(in the rows, 128 means zero)
Rotation paths and how fast each direction turns (degrees each step)
Each turn is a multiple of 5 degrees from 10 to 175, or 0.
Each row of a path follows its step; steps can be skipped.

step 0: [121 129 128 122 129 131 120 134 124 127 127 132 128 140 118 126 125 126
 127 139 128 128 122 139 132 130 125 122 136 141 123 124 143 132 125 117
 134 139 132 121 123 122 128 142 132 133 131 129 133 129 128 123 132 122
 126 126 125 122 127 136 119 129 135 138 129 129 128]
step 2: [137 131 125 134 117 130 126 122 136 119 134 135 131 132 121 117 124 124
 132 126 130 127 123 134 130 126 129 125 141 130 125 135 141 124 133 128
 139 138 119 132 123 114 133 132 130 125 135 131 133 121 136 120 125 121
 125 130 130 129 119 134 122 125 122 129 132 125 128]
step 4: [130 120 128 131 123 132 126 129 129 118 126 136 124 134 116 127 124 122
 131 124 119 136 126 137 137 128 128 122 132 139 117 136 130 136 136 126
 133 133 138 122 128 123 126 134 118 137 138 128 128 123 130 122 122 131
 124 130 127 124 136 126 115 122 130 127 124 127 119]
step 5: [125 128 114 133 130 132 126 125 128 117 138 122 133 141 133 117 138 122
 127 134 124 132 129 138 130 124 133 138 134 123 128 138 128 131 134 127
 136 128 127 126 119 126 128 128 136 125 126 137 133 122 130 125 123 125
 120 135 125 120 127 137 117 134 125 133 124 131 131]
step 6: [135 130 128 125 123 139 123 126 130 131 134 142 136 122 128 121 121 130
 139 127 122 133 125 144 130 135 128 133 138 125 128 127 131 129 129 128
 130 137 131 120 119 123 123 132 126 128 136 121 125 129 135 125 123 121
 117 122 123 121 122 128 125 115 121 124 127 126 127]
step 9: [131 132 125 131 132 123 127 129 140 128 129 140 130 135 133 126 126 126
 138 130 126 129 122 135 131 132 129 131 138 126 131 127 125 135 136 118
 137 126 132 129 127 122 127 128 130 125 137 144 127 123 140 127 120 121
 122 132 127 114 125 138 130 126 114 133 123 135 127]
step 10: [133 125 116 126 126 138 122 126 124 128 119 134 127 119 118 111 127 130
 130 125 136 136 127 138 122 129 131 129 140 131 122 127 132 135 132 136
 129 127 129 127 121 129 129 135 133 124 125 127 128 132 141 123 127 136
 116 121 128 123 125 129 119 126 123 127 126 135 126]
step 12: [125 122 120 132 137 136 114 125 134 128 137 126 122 136 128 119 129 120
 135 131 133 136 133 133 123 127 120 130 136 135 122 126 127 133 134 124
 141 131 135 122 122 123 121 130 130 135 125 131 131 131 136 131 126 129
 124 125 126 117 130 129 129 122 123 142 133 137 124]
step 13: [134 129 119 123 120 121 126 128 125 129 133 133 134 126 126 118 130 140
 138 126 133 125 120 130 125 129 129 126 143 123 120 133 127 130 137 127
 132 134 126 121 129 121 129 131 124 118 134 134 122 125 139 133 128 120
 115 128 131 123 132 138 115 129 123 132 132 124 121]
Directions:
[129 128 129 132 127 131 126 128 127 128 127 127 129 127 125 130 129 128
 126 124 127 128 126 130 128 126 126 125 128 128 126 126 131 127 127 128
 128 131 128 128 127 129 126 128 127 127 127 129 129 131 129 127 128 127
 127 129 128 128 129 125 129 123 127 128 128 126 127] -> 170

step 1: [128 129 131 119 128 128 132 129 135 120 124 129 124 126 127 130 123 131
 125 129 126 130 124 130 120 130 136 129 123 120 133 124 129 132 117 123
 134 128 132 130 140 135 125 128 127 118 128 120 139 126 129 127 119 115
 140 126 145 115 129 137 130 128 129 127 111 138 125]
step 3: [128 116 127 127 133 136 119 129 127 123 140 131 132 134 126 132 125 131
 122 128 125 124 120 136 133 128 126 143 130 121 140 120 136 138 125 125
 133 132 139 136 118 131 139 131 132 133 125 129 141 126 121 130 128 130
 123 132 128 129 132 125 129 137 123 132 129 112 127]
step 5: [122 128 138 129 127 127 127 133 130 123 133 130 133 130 124 133 126 128
 136 120 128 132 131 133 124 124 120 124 125 118 121 128 133 116 118 121
 128 126 125 125 129 118 134 122 122 142 131 129 126 123 135 136 136 132
 130 136 136 128 127 116 119 121 142 122 143 123 126]
step 6: [123 126 138 134 131 129 130 115 134 128 132 136 128 134 130 133 128 131
 125 119 127 121 126 126 125 122 135 122 131 126 129 139 125 134 122 121
 124 121 128 142 132 130 135 134 129 129 116 132 132 125 125 127 124 134
 122 123 139 134 136 131 124 132 130 140 133 121 110]
step 8: [114 123 133 134 127 136 134 131 124 119 127 129 124 109 118 133 126 125
 136 127 115 132 127 134 136 117 123 126 121 127 126 128 126 132 122 123
 126 122 122 120 124 138 125 113 126 124 131 128 132 121 127 128 133 131
 125 134 130 129 130 130 125 137 135 131 127 121 137]
step 9: [143 127 137 129 130 126 135 124 127 120 131 122 122 126 133 128 131 130
 124 122 125 125 129 127 137 127 129 132 130 129 122 142 121 129 124 121
 129 118 132 137 114 132 128 118 125 131 126 127 130 125 136 115 116 133
 127 120 119 136 133 129 133 131 125 141 128 136 132]
step 10: [135 132 125 134 136 132 125 129 122 126 148 118 129 133 129 135 126 131
 128 109 131 131 123 126 126 123 124 133 126 131 124 123 128 130 138 131
 128 139 127 122 131 124 125 119 120 133 134 139 129 130 129 130 134 130
 128 130 128 120 130 135 133 124 122 139 129 138 139]
step 13: [127 128 126 136 130 133 134 126 128 132 134 132 117 125 126 127 141 136
 127 120 119 134 137 109 124 134 123 125 126 125 127 128 131 129 134 148
 125 136 127 132 137 129 133 123 124 121 136 131 127 129 128 137 126 127
 122 136 138 127 127 138 133 126 134 127 122 130 122]
step 15: [128 127 136 128 126 128 139 128 119 121 128 117 121 123 126 129 132 131
 125 134 137 115 137 127 123 128 130 124 130 131 136 117 140 140 127 123
 131 134 125 119 120 129 123 130 134 123 123 132 122 128 132 141 119 126
 128 123 125 123 130 126 145 131 121 127 131 120 134]
Directions:
[127 128 130 129 125 129 128 129 127 126 127 126 127 127 130 129 126 127
 128 126 130 125 129 130 130 130 128 126 125 130 128 128 127 128 128 126
 128 124 128 128 130 130 128 127 129 123 126 131 125 129 128 129 128 127
 129 128 129 129 130 129 127 129 128 128 127 128 129] -> 45
[126 127 129 129 127 125 126 128 124 130 130 127 132 129 129 128 128 129
 126 125 128 125 125 127 127 127 131 129 128 129 132 126 127 127 127 130
 127 128 125 125 128 128 129 128 127 127 126 127 127 129 125 127 128 129
 127 126 127 128 127 128 129 128 125 128 129 127 127] -> 90
[129 124 129 127 130 127 131 127 129 131 125 127 127 128 128 128 129 129
 130 130 129 127 130 129 127 130 130 126 128 128 127 128 125 128 129 131
 127 125 128 129 127 127 131 127 129 128 129 126 125 126 125 127 129 130
 127 127 126 127 129 131 129 128 128 129 128 130 126] -> 155

step 0: [124 141 127 121 128 130 127 132 145 129 133 137 130 132 120 141 132 130
 127 129 123 134 123 131 115 130 116 120 130 137 125 124 127 121 123 133
 126 129 127 131 138 132 126 126 132 140 122 137 139 141 125 123 129 129
 131 115 124 129 134 122 127 136 122 133 128 120 130]
step 2: [122 136 119 119 112 122 129 117 130 125 120 129 138 126 125 133 130 134
 134 135 134 140 121 139 121 116 121 130 135 124 135 131 127 141 132 123
 111 131 123 133 131 129 129 134 121 136 125 134 129 131 120 128 126 121
 129 122 118 130 129 131 129 121 128 125 129 131 134]
step 5: [130 125 125 122 117 130 142 120 132 136 126 131 119 132 125 118 134 123
 134 116 129 139 130 130 132 134 133 119 129 122 132 127 125 131 130 125
 119 128 129 141 132 128 135 130 119 139 131 127 135 137 127 112 124 138
 129 130 130 130 136 129 123 117 136 128 122 134 140]
step 6: [128 126 127 110 133 120 132 125 120 138 120 128 114 131 129 114 126 129
 137 114 126 132 134 135 133 119 120 133 131 134 130 132 130 127 134 125
 115 133 116 127 127 135 135 134 124 128 140 130 131 128 128 129 129 134
 136 118 123 135 130 127 134 127 119 124 129 122 136]
step 7: [123 134 143 118 127 127 122 129 132 133 134 134 125 136 124 117 127 125
 124 122 123 133 139 134 121 124 128 129 128 124 136 127 130 119 136 127
 125 117 127 126 136 121 137 135 132 131 117 132 134 136 134 124 127 138
 143 123 121 143 134 134 127 131 129 121 138 127 132]
step 8: [137 131 132 113 124 118 123 131 139 130 124 129 120 130 128 125 128 137
 119 126 119 132 148 133 130 128 127 121 119 135 125 125 135 126 121 129
 122 132 128 125 140 128 129 130 131 136 128 120 135 139 128 134 118 140
 123 118 131 131 130 126 126 126 142 131 124 131 131]
step 9: [132 139 126 118 118 120 128 130 120 130 123 124 120 139 111 123 130 127
 138 143 133 135 131 127 125 135 122 120 130 126 128 124 126 120 132 127
 113 127 122 121 133 133 136 124 133 134 128 131 132 138 128 136 120 136
 128 130 126 130 134 120 129 121 134 134 127 121 127]
step 11: [133 138 142 125 115 129 119 120 127 124 127 133 143 125 142 129 125 130
 134 135 116 132 131 130 125 130 123 125 124 133 133 125 137 125 132 136
 120 131 117 118 133 132 121 126 137 134 127 138 135 131 126 129 124 130
 137 119 123 131 128 129 116 115 125 133 126 131 126]
step 13: [135 131 135 129 123 129 128 131 119 130 125 133 126 135 127 137 133 131
 139 126 124 136 120 135 129 130 128 122 131 134 136 129 123 128 135 117
 118 135 128 134 133 129 123 129 125 125 136 122 118 128 111 125 121 132
 138 121 122 133 142 125 123 125 122 143 118 121 140]
Directions:
[128 130 130 128 129 128 127 130 127 128 128 128 128 128 129 130 128 129
 128 131 127 128 127 129 129 127 131 127 128 130 129 127 126 124 126 130
 127 128 126 125 128 127 127 129 132 130 130 127 126 128 127 128 128 129
 130 131 129 128 126 128 130 125 128 129 124 128 127] -> 25

step 1: [134 117 135 140 135 126 114 134 128 125 121 128 123 118 131 136 132 121
 137 131 122 135 121 113 120 134 133 124 127 116 116 124 132 129 138 133
 128 117 130 128 122 136 120 130 132 124 132 128 130 120 126 128 120 119
 131 136 123 124 129 126 120 121 123 132 120 136 131]
step 3: [116 118 141 136 121 137 119 126 126 132 124 126 128 129 125 140 130 131
 129 131 124 133 138 125 144 127 129 122 128 122 113 121 129 120 132 123
 127 123 133 121 125 127 132 119 124 125 135 125 127 127 140 126 136 127
 123 129 127 129 134 118 121 116 119 129 117 126 131]
step 4: [115 123 144 122 124 126 124 119 142 122 114 130 122 129 129 130 128 127
 132 127 118 137 125 134 132 120 119 118 134 120 131 130 133 130 118 126
 134 137 125 121 121 130 125 125 138 133 129 127 116 130 127 134 133 126
 127 130 125 126 122 116 131 141 121 127 129 133 130]
step 6: [122 125 131 123 126 129 125 114 127 128 123 119 110 136 139 131 127 132
 124 129 122 132 122 124 122 122 120 128 125 117 130 134 131 131 126 136
 116 136 129 132 132 128 125 117 131 133 132 126 125 118 118 137 123 120
 132 138 139 122 114 126 132 119 123 130 120 125 128]
step 8: [129 118 129 134 125 129 117 135 126 130 130 129 120 131 135 129 133 131
 133 121 125 133 129 121 121 132 122 117 123 132 128 127 135 136 122 133
 126 129 134 137 135 129 121 125 128 137 133 121 133 125 136 136 135 117
 120 141 127 130 129 121 137 117 114 132 141 117 136]
step 10: [135 120 139 128 129 130 122 127 127 122 130 117 127 129 132 135 139 121
 141 127 116 140 132 120 124 129 124 119 128 123 136 127 136 127 119 134
 122 121 124 128 113 142 130 125 125 131 118 132 121 131 132 120 138 122
 123 132 129 126 141 123 130 121 125 128 132 136 126]
step 13: [109 128 134 128 120 134 115 131 128 130 119 131 117 132 140 126 133 119
 136 119 124 133 131 126 128 125 132 128 127 121 120 118 126 133 128 126
 127 139 128 125 120 122 121 126 131 117 134 122 126 121 130 124 126 120
 116 137 122 130 119 122 120 136 131 125 120 120 122]
step 14: [120 115 125 137 120 130 123 128 125 125 112 130 121 135 124 137 124 135
 126 124 124 147 126 125 130 127 113 127 128 120 128 126 133 133 127 120
 124 136 134 136 135 139 130 134 134 134 132 121 126 121 142 125 131 133
 132 125 129 117 121 135 130 128 124 129 127 126 122]
step 15: [118 127 123 129 116 133 127 131 126 133 137 123 124 118 142 135 128 125
 124 121 127 141 136 127 130 126 114 135 131 129 122 126 129 121 117 135
 124 138 134 123 123 136 126 126 125 134 133 122 120 132 122 136 126 115
 121 127 129 124 119 115 126 118 123 128 123 135 124]
Directions:
[129 126 128 129 126 127 129 127 128 128 129 126 129 129 128 128 126 126
 127 128 129 128 130 129 127 128 129 125 127 129 131 127 124 127 127 127
 129 127 131 127 126 127 128 127 125 128 129 124 130 128 128 132 130 129
 130 125 129 128 128 124 130 126 130 130 125 128 128] -> 85
[126 129 126 126 127 129 127 129 130 124 128 129 126 127 126 126 129 130
 126 127 126 126 128 131 127 127 129 127 129 125 131 131 128 129 128 126
 131 129 127 128 127 129 125 129 126 131 129 129 129 127 128 128 125 128
 127 129 127 127 126 128 128 127 131 129 126 127 129] -> 155
[129 127 130 129 129 126 130 128 130 127 128 129 129 126 129 125 126 130
 128 129 128 130 124 130 126 129 125 129 130 126 130 127 128 127 127 130
 130 130 128 127 128 130 129 127 132 128 130 128 130 129 127 127 128 130
 128 126 128 127 128 127 128 128 128 132 127 131 126] -> 140
